In the rows, 128 means zero.
Where one turn sends some rows of the set: a few examples, then the rows asked:
J_368: [128 117 142 117 145 130 135 133  98 147 138 110 120  87 105 123 129 118
 145 113]
J_219: [119 148 135  95 102 116 136 117 130 123 129 156 162 159 166 129 113 152
 126 104]
J_992: [108 138 145 139 132 126  89 158 129 127 123 121 123 150 142 141 110  96
 112 138]
J_704: [135 122 133 139 104 143 136 117 131 182 148 134 146 142 104 137 134 140
 112 103]
J_302: [113 133 157 129 144 136  84 159 122 141 133 127 127 160 146 140 116 109
 117 142]
J_938: [127 112 148 116 120 122 134 140 112 160 144 117 120  92  90 129 126 128
 150 118]
J_88: [138 135 132  83 138  99 133 130 120 115 111 115 136 109 163 130 124 145
 128 108]
J_207: [114 131 136 137  92 135 134 126 141 157 143 162 134 147 100 126 129 130
 111  87]
J_716: [113 134 158 124 139 133  89 161 119 141 130 128 125 162 146 137 111 102
 121 144]
J_924: [105 131 152 122 118 136  89 153 113 128 120 118 139 153 137 140  97  99
 110 139]
J_922: [117 129 141  98 108 101 136 134 136 136 128 159 161 161 164 127 115 162
 138  99]
J_309: [103 133 142 132 128 135  89 146 122 140 128 112 132 164 149 150 108  97
 124 138]
J_805: [135 129 132 107 116 112 131 129 142 147 120 164 148 168 156 121 127 159
 112  92]
J_806: [111 133 132 117 113 122 140 120 127 133 128 167 168 168 155 129 117 155
 122  98]
J_323: [130 120 162 105 126 127 144 136 121 151 140 118 110  88 105 132 132 119
 153 106]
J_810: [129 109 138  95 124 129 134 128 104 154 126 101 118  95  99 142 132 123
 131 110]
J_898: [125 125 128  84 131 108 139 135 106 118 117 122 122 114 161 126 107 148
 163 121]
J_961: [123 131 146 100  95 120 146 118 143 141 125 167 152 161 158 129 112 152
 140  99]
J_995: [111 119 137 150 108 142 140 126 125 164 144 148 144 137  91 129 129 127
 116  92]
J_109: [124 115 138 125 126 130 142 140 106 159 148 100 110  95 109 125 121 123
 154 104]
J_146: [122 123 125  86 150 107 132 124 109 117 111 129 132 121 170 127 121 140
 154 111]
J_642: [103 133 156 120 120 134  94 157 114 131 123 123 134 157 134 143  99  97
 112 143]
J_774: [123 125 131  90 139  94 131 133 121 123 123 114 126 104 158 136 125 143
 164 113]
J_843: [119 128 146 144  88 137 148 117 147 161 147 148 137 129 101 140 128 130
 128  97]
J_517: [111 126 148 145 102 136 148 143 131 166 156 148 138 146 101 131 128 144
 122  90]
J_929: [109 137 127 117 106 112 146 130 139 123 127 163 148 161 160 137 116 167
 131 103]
J_150: [109 134 145 137 132 128  85 158 129 124 119 127 123 148 140 137 108 103
 108 138]
J_856: [102 126 144 126 129 141  85 146 118 143 128 111 133 164 149 149 109 101
 122 133]
J_404: [123 126 127  71 139 113 126 122 112 126 121 116 114 115 160 131 127 130
 162 108]
J_899: [116 121 134 149  88 125 137 127 143 168 148 147 151 144 104 130 122 140
 127  94]
J_794: [135 132 148 120 131 136 131 132 112 160 156 116 113  93  99 124 136 118
 141 115]
J_61: [132 131 141  87 133 106 140 121 131 125 121 121 125 112 173 130 121 137
 165 103]

J_961 goes to J_61
J_806 goes to J_146
Now these:
J_898 goes to J_109
J_642 goes to J_309
J_899 goes to J_922
J_88 goes to J_810
J_924 goes to J_856
J_207 goes to J_219

Where one turn sends some rows of the set: a few examples, then the rows asked:
J_402: [119 119 120 117 103 140 131  89 127 136 110 151 163 108 154 157 106]
J_149: [ 92 133 129 159 100 104 174 138 106 150  96 164 176 124 103 159 116]
J_5: [115 125 128 122 110 110 160  95 108 121 151 160 156 101 123 119 102]
J_784: [102 129 144 163 110 110 163 140  96 143 106 162 197 127 108 141 112]
J_808: [114 140 118 156 117 136 190 107 138 122 106 175 135  65 130 144 103]
J_393: [137 138 119 164  98 156 144 101 140 154 112 145 176 121 144 145  86]
J_221: [119 150 134 156 167 110 166 103 109 143  77 146 177 105 118 124  98]
J_321: [107 135 138 144 161 113 195 105 125 144  81 150 165 100 130 158 107]
J_622: [120 120 154 171 104 110 138 105 107 152  92 157 140 154 140 150 115]
J_278: [115 140  93 167 107 116 151 111 160 134  93 176 165 128 128 150  85]
J_262: [115 176 134 182 126 108 171 124 158 140  87 176 162 104 144 154  89]
J_49: [ 91 133 137 150 116 119 176  73 121 115 132 180 139 103 141 121 103]
J_972: [128 139  90 145 114 135 134  93 117 149 110 162 154 138 157 139  99]
J_858: [126 133 185 151 126 106 153 103 154 133  99 176 157  94 115 158 104]
J_90: [111 139 124 107 111 148 154 146 139 142 109 169 131 103 141 135 108]
J_433: [129 137 129 128 121 131 142 136 123 145 127 148 130 131 141 102 107]
J_573: [108 133 148 145 131 136 193 112 121 162  80 160 167 106 124 131 145]
J_315: [108 147  93 129 111 121 174 108 114 129 133 192 147 104 128 135  94]
J_792: [120 153 134 176 136 132 124 127 130 139 123 183 121 135 132 126 105]
J_317: [137 158 149 187 143 103 160 110 142 149 101 196 148 133 122 138  92]
J_973: [108 132 148 155 102 143 128 124 113 138  73 193 168 119 141 165 102]
J_203: [ 95 168 141 173 146 116 147 124  97 163 107 154 145 106 114 156  99]
J_742: [148 138 122 122  89 124 143 136 122 125 107 172 170 102 134 164 104]
J_448: [122 105 139 152 107 111 140 102 154 120 118 142 183 122 132 141  95]
J_381: [111 141 158 175 113 116 166 116 133 131  79 188 148  75 142 167  90]
J_67: [ 76 130 138 157 126 103 164 117 132 173  78 168 158 128 117 151  94]
J_441: [115 148 141 156 136 135 173 113 110 160  77 161 174 112 116 109 136]
J_450: [132 135 145 132 133 129 152 151 135 109 121 163 129 137 125 137  97]
J_438: [121 147 143 131 113 110 166  85 135 124  96 170 191  94  94 139 110]
J_662: [137 134 134 175 130 124 170  98 118 121 131 151 149  93 133 100 101]
J_179: [105 126 166 141 121 140 133 123 148 127 122 172 127 100 134 162 116]
J_423: [131 147 122 158 129 104 197  90 132 141 115 179 179 142 117 137 108]
J_709: [ 95 143 168 159 151 126 160 128 101 155 123 155 164  99 133 169 101]
J_290: [124 146 136 128 126 126 145 149 139 111 105 165 120 124 113 141  97]
J_561: [118 146 141 125 110  97 136 106 119 115 115 164 130 123 153 114 133]
J_654: [124 147 176 171 125  93 153 107 149 129 109 132 169 102 139 135 100]
J_339: [160 138 113 145  96 104 153 127 114 139 121 156 149 139 137 147 109]
J_527: [ 95 152 153 152 147 124 150 113  99 129 108 157 174 123 142 167 144]
J_134: [134 136 163 200 126  96 155 105 113 137 104 160 144 115 143 125  92]
J_543: [130 155 114 151  93 131 177 101 129 165 129 189 156 115 154 122 117]
J_750: [ 94 171 132 159 143 118 142 112  98 135  93 161 160 124 128 162 141]
J_422: [ 91 147 125 154 117 125 164  76 119 112 121 192 145  98 135 112  96]
J_626: [110 154 124 123 117 120 154 125 128 114 106 202 143 117 168 136 122]
J_755: [130 135 121 156  88 148 148  94 146 157 106 136 161 115 138 157  92]
J_355: [107 180 141 162 131 140 185 150 120 134 112 172 152 104 155 135 113]
J_260: [127 144 142 129  81 128 152  89 128 153 123 166 163  84 136 118 123]
J_111: [ 89 119 162 154 138 111 146 120 120 161  91 163 188 127 126 128  89]
J_155: [106 167 164 151 115 115 161 126 116 130 112 125 135  93 131 123 127]

J_355 goes to J_423
J_972 goes to J_433
Now these:
J_709 goes to J_321
J_450 goes to J_49
J_134 goes to J_654
J_573 goes to J_149
J_808 goes to J_278
J_260 goes to J_742

Where one turn sends some rows of the set: a few examples, then the rows asked:
J_828: [125 162 124 167 154 118 124 122 110 126 112 123 123 166 116 121 125 146]
J_878: [141 141 137  97 136 118 115  96 140 107 128 114 141  96 130 122 113 116]
J_468: [125 142 125 147 141 111 186 142 117 131 145 117 132 149 119 123 149 142]
J_968: [134 120 126 112 113 138 115 109 132 120 137 116 132  78 125 107 131 116]
J_619: [133 124 129 158 133 154 119 148 121 128 110 127  98 157 110 154 112 134]
J_413: [138 136 130 104 136 122 120 116 141 109 149 119 138  80 118 109 128 126]
J_778: [115 150 117 131 126 130 170 145 108 107 156 144 143 146 103 123 160 119]
J_193: [136 140 109 145 103 144 164 153 113 135 133 149 134 148 121 138 126 153]
J_498: [140 140 129  97 129 117 124 108 137 113 149 122 138  88 123 105 123 121]
J_39: [138 140 139  96 137 124 121  98 142 105 127 116 141  95 128 134 115 118]
J_202: [102 146 128 137 175 123 131 136 111 121 122 109 108 165 110 117 127 145]
J_835: [112 167 130 139 160 115 138 122 109  98 130 127 135 164 106 131 147 111]
J_189: [134 118 117 146 110 153 166 164 120 137 140 135 120 142 116 145 132 142]
J_462: [140 139 136  93 137 120 121 104 139 108 133 123 144  90 131 127 111 120]
J_690: [108 150 138 147 174 104 146 123 118 107 126 129 121 160 103 119 109 138]
J_617: [135 120 126 109 113 130 111 107 126 122 131 119 137  83 132 107 128 113]
J_565: [112 103 117 146 101 156 159 148 110 129 131 146 119 141 114 128 113 132]
J_400: [ 97 131 120 131 144 123 175 140 107 131 141 113 123 157 119 105 150 144]
J_818: [118 143 129 147 135 151 107 130 108 105 108 137 121 164 104 150 129 106]
J_372: [109 127 124 128 145 161 125 149 117 124 111 125 104 164 112 147 106 145]
J_751: [108 114 113 121 115 158 167 155 110 134 130 130 119 152 120 137 127 144]
J_819: [107 129 122 146 135 116 182 141 111 120 155 136 130 140 110  99 133 143]
J_514: [138 134 129 103 130 121 114 115 133 116 148 119 140  81 121 104 126 122]
J_68: [139 121 125 105 109 133 116 109 132 119 138 120 134  84 129 108 125 116]
J_449: [126 156 117 152 133 112 174 129 110 129 133 128 140 157 124 114 143 149]
J_286: [118 130 115 138 102 166 136 154 107 114 136 150 127 146 100 141 144 113]
J_700: [138 143 119 157 124 154 116 145 115 128 111 143 112 158 111 143 109 150]
J_161: [131 121 136 108 118 136 114  93 129 114 117 111 135  92 135 129 122 107]
J_948: [137 124 133 104 117 136 108  96 133 115 120 116 135  95 136 123 115 111]
J_943: [136 122 135  99 119 131 117  96 128 118 117 117 144  94 136 127 116 111]
J_511: [112 121 134 148 140 146 126 130 115 114 102 138 109 162 109 148  91 130]
J_234: [123 151 138 163 170 112 137 126 117 125 116 109 113 165 116 132 133 133]

J_234 goes to J_468
J_462 goes to J_514
Now these:
J_286 goes to J_818
J_68 goes to J_948
J_193 goes to J_700
J_202 goes to J_400
J_690 goes to J_819

Where one turn sends some rows of the set: a few examples, then the rows asked:
J_817: [109 134  92 127 128 109  94 140  90 158 115 146 127 130 145 133  65 110
 106 137 149 124 109 121 111 142 130 116 127 114 118 116 120 127 123 149
 141 144 143 156 123 116 107 123 136 162 109 129 134 126 145 138 142]
J_82: [101 137  91 129 136 108 100 140  98 137 108 151 115 133 155 120  82 113
 117 139 146 132  95 113 107 147 117 110 123 132 132 125 117 128 119 150
 132 143 142 163 116 132 119 121 144 158 107 118 143 114 141 153 149]
J_765: [134 162 119 138 133 116 131 136 113 128 137  87 136 152 126 134 103  78
 125 136 116 138 157 122 144 130 131 126 148 135 119 140 137 111 127 108
 110  88 128 129 146 126 145 139 145 119 123 103 116 138 136 117 145]
J_466: [124 145 128 151 110 119 149 134 123 117 150 103 135 137 100 109 112  92
 123 140 127 133 133 122 150 127 131 141 142 145 104 110 140 106 138  97
 134 107 151 140 102 148 117 146 164 119 125 123 146 156 114 135 125]
J_635: [139 115 121 130 133 193 128 110 127 141 137 125 104 150 149 106 151 138
 149 133 161 137 129 133 120 126 138 118 133 129 107 119 122 126 152  95
 130 139 131 119 135 125 121 100  97 129 159 156 109 128 125 134 117]
J_644: [146 114 120 123 140 173 127 114 111 140 141 118 115 141 144  99 141 139
 152 126 157 129 116 154 114 118 127 125 121 122 118 138 108 130 142  92
 105 144 129 112 140 128 132  96  94 137 150 153 102 124 119 124 119]
J_293: [ 88 120 138 141 129 118 129 122 134 115 101 154 134  95 137 137 165 141
 131 114 125 129 119  93 157 113 128 147 105 122 149 131 137 156 117 143
 148 108 108 132 138 126 135 120 145 126 121 113 151 134 127 133 156]
J_342: [114 130 100 132 116 118  97 140 101 148 116 154 118 138 155 135  80 110
 102 138 155 135 107 109 117 138 131 110 125 134 125 120 119 118 128 162
 139 135 144 164 106 127 108 134 145 161 117 137 142 119 133 165 131]
J_429: [135 110 126 130 145 184 138 125 134 137 148 125  95 139 152 100 160 135
 143 122 149 135 108 136 108 127 127 125 118 135 116 133 121 123 142  98
 112 141 151 117 145 132 131 101  96 139 151 152 117 118 121 136 127]
J_34: [ 98 121 137 123 137 107 112 124 122 139 107 145 147  88 119 154 141 131
 125 100 122 134 133 120 142  94 135 154  94 102 129 132 127 149  96 132
 142 119 119 125 133 127 126 109 135 124 104 127 134 133 122  97 146]
J_942: [128 102 159 114 104 114 136 118 134 159 140 127  99 146 138 166 151 122
 127 130 115 117 142 142  92 168 127 160 123 137 116 122 137 134 115 140
 114 134 111 114 122 152 121 104 112 133 158 120 146 133 143  99 101]
J_307: [115 163 150  98 135 124 147 134 121 120 146 122 138 130 122 111 113 110
 132 136 105 132 136 114 122 138 122 116 143 139 128 122 132  77 133 108
 114 106 139 124 131 156 138 143 160 119 110  95 130 120 107 137 131]
J_845: [110 130 136 131 116 120 120 116 130 112  99 152 150  98 130 149 147 141
 108 104 142 132 146 108 170  91 136 144 113 110 132 136 129 136 111 157
 158 103 110 127 114 115 114 121 135 116 124 135 121 127 118 135 127]
J_686: [143 121 138 122 105 104 145 114 140 115 122 123  98 151 143 146 151 118
 116 119 130 120 144 159 109 154 107 158 128 139 119 144 118 127 102 152
 115 130 111 120  94 152 110  95 103 116 156 122 116 116 142 117  93]
J_263: [121 114 143 126 100 112 154 107 132 116 124 129 102 145 137 128 146 137
 130 143 124  92 136 142 115 182 110 158 143 126 125 122 130 143 130 137
 133 135  93 113 118 140 115  99 109 129 168 104 133 138 155 119 108]

J_644 goes to J_635
J_342 goes to J_82
Now these:
J_293 goes to J_34
J_942 goes to J_686
J_466 goes to J_307

Where one turn sends some rows of the set: a few examples, then the rows asked:
J_434: [142 121 145 123 126 125 100 127 163  94 148 140 154 149 131 164 121 147
 114]
J_238: [128  99 162 150 131 119  86 111 141 112 129 116 128 144 134 162  95 127
 134]
J_916: [139 121 124 109 110 116 155  89  95  99 143 118 121 174 119 168 130 123
 120]
J_84: [170  97  96 140 130 131 166 117 124  69 146 105 117 126 143 165 106 150
 121]
J_505: [164 103 121 121 130 124 165  99 128  76 156 102 157 130 150 181 108 140
 114]
J_492: [109 100 166 138  96 119 116 107 143  81 158 119 142 151 118 199 116 143
 128]
J_7: [145 119 137 108 129 106 115  92 113 110 140 119 118 169 127 183 116 105
 138]
J_117: [123 102 114 154 134 119 107 104 119  95 138 108  83 115 152 183 106 125
 125]
J_623: [130  99 147 153 127 130 124 107 171  98 158 134 141 131 143 167 105 157
 116]
J_876: [132  78 101 145 143 124 120 129  95  79 142 106  85 143 126 150  99 145
 108]
J_706: [109  70 121 128 145 146 133 112 113  74 132 122 111 180 139 179 128 136
 145]
J_408: [136  90 102 129 132 110 130 158 119  80 175  92 146 147 144 192 142 153
 124]
J_616: [126  98 126 169 152 140 133 142  81  89 130 113 141 139 149 191 125 129
 111]
J_359: [113  86 136 136 126 148 122 124 123  68 150 133 126 189 123 178 143 141
 142]
J_485: [139 107 145 117 122 115 150  93 128  86 152  92 175 138 135 194 106 140
 111]
J_524: [126  94 102 137 133 112 165 123 133  70 151  90 155 151 111 167 110 172
 110]
J_629: [169  95  99 140 138 131 168 112 127  62 150 105 131 131 143 166 111 148
 120]
J_187: [117  92 138 120 112 116 136  97  90  83 125  88 115 171 138 192  87 129
 125]
J_707: [126 109 137 164 117 134 157 157 139 113 133 116 122 163 121 165 138 152
 141]
J_8: [109  91 138 152 132 115  92 118 115  88 139 119  97 121 155 162 116 145
  93]
J_711: [130 121 119 120 123 122 157 101 120  83 142 113 112 129 124 197 107 112
 152]
J_282: [137  79  95 154 135 128 134 135 138 110 140  63 139 164 135 166 119 149
 136]
J_101: [124 115 120 123 101 121 171 102  89  83 141 114 128 164 111 163 124 150
 105]
J_254: [124  98 148 155 113  99 125 138 114 113 139 108 139 173  93 154 122 157
  97]
J_348: [107  83 157 143 125 107  98 127 109  79 145 118 123 137 140 157 119 165
  83]
J_731: [140 119 118  95 111 103 112 139 121  91 154 105 136 173 106 150 130 147
 123]
J_453: [148 121 115 136 128 121 120 147 111 102 138  99 121 154 109 133 144 153
  89]
J_154: [143 121 133 111 122 117 124  89 109 109 138 111 119 176 128 180 116 104
 137]
J_298: [129  93 120 137 143 101 128 150 112  78 158  80 131 138 160 204 132 135
 138]
J_113: [119  87 146 170 127 127 146  94 152  94 160 116 127 129 136 171  94 166
 118]
J_547: [116 103 121 156 136 119 108 116 118  89 135 110  79 117 156 178 109 130
 120]
J_615: [112 115 151 146 109 131 144 138 141 112 133 113 122 151 138 183 143 142
 161]
J_523: [145  84 123 151 119 129 112 135 131 128 139  77 150 178 138 156 122 151
 132]
J_185: [162 120 130 163 129 137 139 139 127  73 157 112 160 117 125 160 112 155
 110]
J_986: [122 101 134 150 134 137 112 134  86  84 122 116 147 165 155 197 118 115
 117]
J_825: [140 111 152 130 123 123 102 128 170  94 156 137 149 149 134 169 119 146
 118]
J_439: [106 101 127 120 124  89 129 120 107 124 143  80  97 154 122 167 112 148
 103]
J_397: [106 100 141 164 148 109 140 126 105  74 141  79 109 117 142 179 103 160
 113]
J_237: [125 112 118 121 130 105 121 132 105 121 144  84  99 153 118 142 135 151
  91]
J_152: [154 117 118 137 133 130 122 143 114  92 143 102 119 149 112 128 144 161
  94]

J_623 goes to J_237
J_616 goes to J_706
J_282 goes to J_298
Now these:
J_7 goes to J_434
J_397 goes to J_187
J_185 goes to J_876
J_154 goes to J_825
J_485 goes to J_348

